Each path below is one point turned by a fixed rotation once a step. After each direction that follows a path, write how fast that rotation turns it, in degrees per step (0 if it stays still).
Each turn is a multiple of 5 degrees from 10 to 175, or 0.
Each row of a path follows its step; steps can be skipped.
Path 1:
step 0: [ 12 -40 -19   0  15  -2 -11  -8  18 -14  10 -27   2 -50   3   9 -13  21
  -4  -3 -20  -4 -22  13  -8  19  20   0   4 -10  -3  16 -15 -12 -16   1
  15  14  11   1 -11   9   7  -2]
step 1: [ 17  -4  -1   4 -10  14   8   5  38   2 -12   1  53  13 -11  18   1  -7
  10 -14  -1   3 -13  -5   2 -24  22  11   5  -3  -3  23  -6 -15 -19 -22
  24 -15  15   1   3   9  14  20]
step 3: [ 15  -7  -6   2  19  30  -8 -21  10 -24  -7  16 -18 -48 -11 -32   7  22
  -4  18   0  -3 -13  16  14  11  -1   6   6  -1  10  -8  12  -8  15 -23
  13 -13   9  17  10  -4   7  15]
step 4: [ 16 -19  -3   2 -20   7   6  -9  33  14 -12  10  17  -1  11 -19  -2  -1
  18  -9  -5  14 -26   1   7  11  37  -1  25   6   7 -22  -3  31   4 -19
  35   0  -4  -8 -13  -3   6 -20]
step 5: [-11  10  28   5  -6 -13  18 -15 -14  19  11  -3  23   8   3  -6  -2  13
  33  -7 -14   0 -47 -23   5   1   4   4  -1  -8  -5   2   2 -13  13  -5
  18  -4 -33   7  30   7  -5  22]
step 6: [-14 -10  -1   3   6 -12 -10 -13  -1  -4  -2  29 -22 -29  -2  10 -11  17
  19 -15 -11   6  -1   5   9  28   2  -7 -23   1 -16 -11  40   2 -16 -20
  -3  -9  -1 -15  16  10  13  41]
step 7: [  6  22  -8   0   7 -12   9   4  40  -6  -5  14   6  -2   8 -29   7  -5
  -2   5   5  20   3  -8   9 -22   3  -8 -10  -3   6 -43  -3  26   6 -26
  -5 -19  -4  -9  -5  12  40  18]
step 10: [ 19   3  -5 -20  11 -32 -13   7  21  12  13 -24  24  -5  18  10   8 -17
   7  -5  -4   5  -3  -1  16  -4  20  -6   0  10 -21 -27  27  17 -28   6
 -23 -13  11 -24  -4 -15  15  12]
step 11: [ 19  25   7  -5  18  -9  12   5 -37 -20  17  -4  15   6   2  -5 -17 -22
 -14  20 -32  13  -1 -25   7 -41   1   4   2  19   5  -9   8 -14  -9  -8
  -2  11   0  -1   9  12  22  12]
Speeds:
[ -5   8  -3 -10   0   5   9   0  -7   5   2   5  10  -1  -1   6  -5  -1
   7   1  -8  -5   1  -1   6   8 -10   3  -1  10   1  -4  -8  -5   5   0
   0   0  -2   1  -1   6   0  -6] -> 115
[ 6  1 -8  0  9 -1 -3  8 12 -4 -2  7  0 -4  8  6 11 -3  9  6  3  7 -2 -3
  5  1 -1 11 -2  4  3  3 -3  6 -2  2  0  3  0 -6 -5  2 -5 -1] -> 115
[ -1   6  -2   0   5   6   3  -2   7   0 -10  11  -2  -1   4   4  -2   7
  -3 -10  -3  -5   4   8  -2  -1  12  -4   1   5   1   5   1   4  -9  -4
  -7  -8   2   5   1   2   0  -7] -> 125
[  4   3 -19   0   5   1  -8   6   4   3   5  -4  -3  -3  -6  -6   0   0
  -2 -12   1 -14   2  -7   0   6  -3  -4   5  -1  -1  -4   2   0   0  -6
   4  -1  -1  -1  -3   1  -3   4] -> 115
[  2   4   1  -1  -3  -3   1   4   7  -9   3   2  -1   2  -6   6  -4   1
  -2  -9   4   6   3   5 -12   1  -9   0  -8   0   0   4  -8   1  -1  -4
   2   3   0   1   2  12  11   9] -> 65
Path 2:
step 3: [-33  14  26   2  -6  15 -26  27   9  25  23   9  -2  -3   9   6  -7 -13
 -19 -11   9   9  -5 -11  26  -9 -11  -5  -3  -8  -6  36  19  36  -8 -23
   0   8   3  19  -4  -3   7   3]
step 4: [-25   5   1  -9   4  -1  -4  21  17  32 -19  18  -2  -6  27  -8 -16   4
  -5 -22 -12   3 -29 -15   3  12   3 -26  10  -1  14   4  18  20  21   0
  18  13 -44  14  -1  -4   0  -6]
step 5: [-21  22  35   3   8  25 -10   0  -2   0 -15  16 -11  19  14  -3   6 -14
  18 -32  22  11   1   0   4  12 -15   2   4  20   2  17   9  40   7  13
   1  18 -21  11 -18  21   1  -9]
step 6: [-31  17  24 -11  24   1 -23   0  14  17  11  16  -8   5  -3 -22  -5 -23
  -2  -6  -7  20 -11 -16  -3 -15  31  -7 -12   5  10  -5  27  24  18 -22
  15 -14 -12  -2 -21  23 -12  -9]
step 7: [ -6  16  13 -12  28  -1   9  10 -11  30  -6  -3 -23 -12  -5 -19   5 -18
  37 -39  15   6 -20 -18  19  -6  30 -15   6   3   5  20  16   9   5  13
   5  10  -6  17  -3  -9  14  -8]
step 8: [-26   5  13  -1   0  18  -5 -12  -8  36  17 -10 -22  -6   1 -10 -10 -35
 -14 -18  15   8 -15 -26  17  27  -3   6 -24   9 -14  -1   5  34  -8  -9
  -7 -10  -6  22  -6   4   6 -19]
step 9: [-28 -14  12   2   2   5   3  27  -1  35  -6   2  -8   9   5 -39  -1 -14
 -14  -8  -4   1 -18   2   4  25  36 -35   0  24   4  14  -7   3  20  -1
   2  -4 -16  14  -7  18  18   2]
step 10: [-30   6  41   8   5  -2 -16  18 -29   9  20  -9  -1   1   8  -9  15 -11
  -2 -40  19   8  -5   0   9  18   2   6  24  32  15  10   7  27  11 -14
  -7   4  -5   4  11 -12  10  -3]
step 11: [-43  12  13 -15  -1   2   6  -5   7  16   5  -2  -2  11   5 -18   7 -26
  -8   6  -4  31 -16 -15  -9   2  -5 -17   0  -3  20  13  18  24  24 -32
   9 -14 -18  28  20  -7   9  13]
Speeds:
[ -4  -4 -11   1  -5  12  -1  -8   1   2   5  -1  -2  -6  -5   5   7   1
   9  -9  -2  -1   8   8  -5   0  -3   4   1  -1   7  -5  -3   9  -1  -3
   4   0   0   9   0   4   8  -1] -> 130
[  4  -4  11  -4  -6   5  -5  -3  -3   0   5  -5   1   6  -1   6  -6  -5
   5   7  10   4   3  -5  -3   8 -10  11   0  -4   2   6   3   7  -3  -2
  -7  -6   4   2  -8  -2  -2   2] -> 140
[  2  -2   4   3  -1  -8  -2  -9   4  10   0  -3   6   9   8  -5  -8   3
  -1   0  -5  -2  -1   8   4  -9   0   4 -10  -5   3  -5   4  -1  -1  -8
  -2 -10  -6   4   1   3   8   4] -> 145
[  2  -1  -6  -1   2   2 -13   2   7  -5  -1   4  -2   7   1   7  -1   6
  -5   1   9  -3  -1  -6  -1  -3   1   4  -2  -8   8   7   7   0   3   5
   1   6  -4  -2  13   8   7  -7] -> 35
[ -2  11   3   5   0   1   6   6  -1   1  -8   0   0   1  -1  -4   3   8
   4   3   2   2  10   3  -3  11   6  -3  -7 -11   7   9   1  -4  -6   6
   6  -8   1   7   1   0   0   5] -> 160
[  5   0  -4   1  -4   0   1  -4   6  -6   0   5   8  12  -7  -6   9   1
  -3  -3  -7   6 -10  -4   2   4   1   1  -7   2  -5   7  -5   7  -6  -4
  -1   3   8   7  -1  10  -4   1] -> 120
[ -1  -2  -9 -14  -3  -2   0   0   5   0  -1  -2  -5   1   4  -3  -5   1
  -1   6 -10   3  -2  -7  -7   6  10   5   1  -4   8  -3  -9   6  10  -1
   0  -6  -4   0   1  -4  -9   0] -> 155
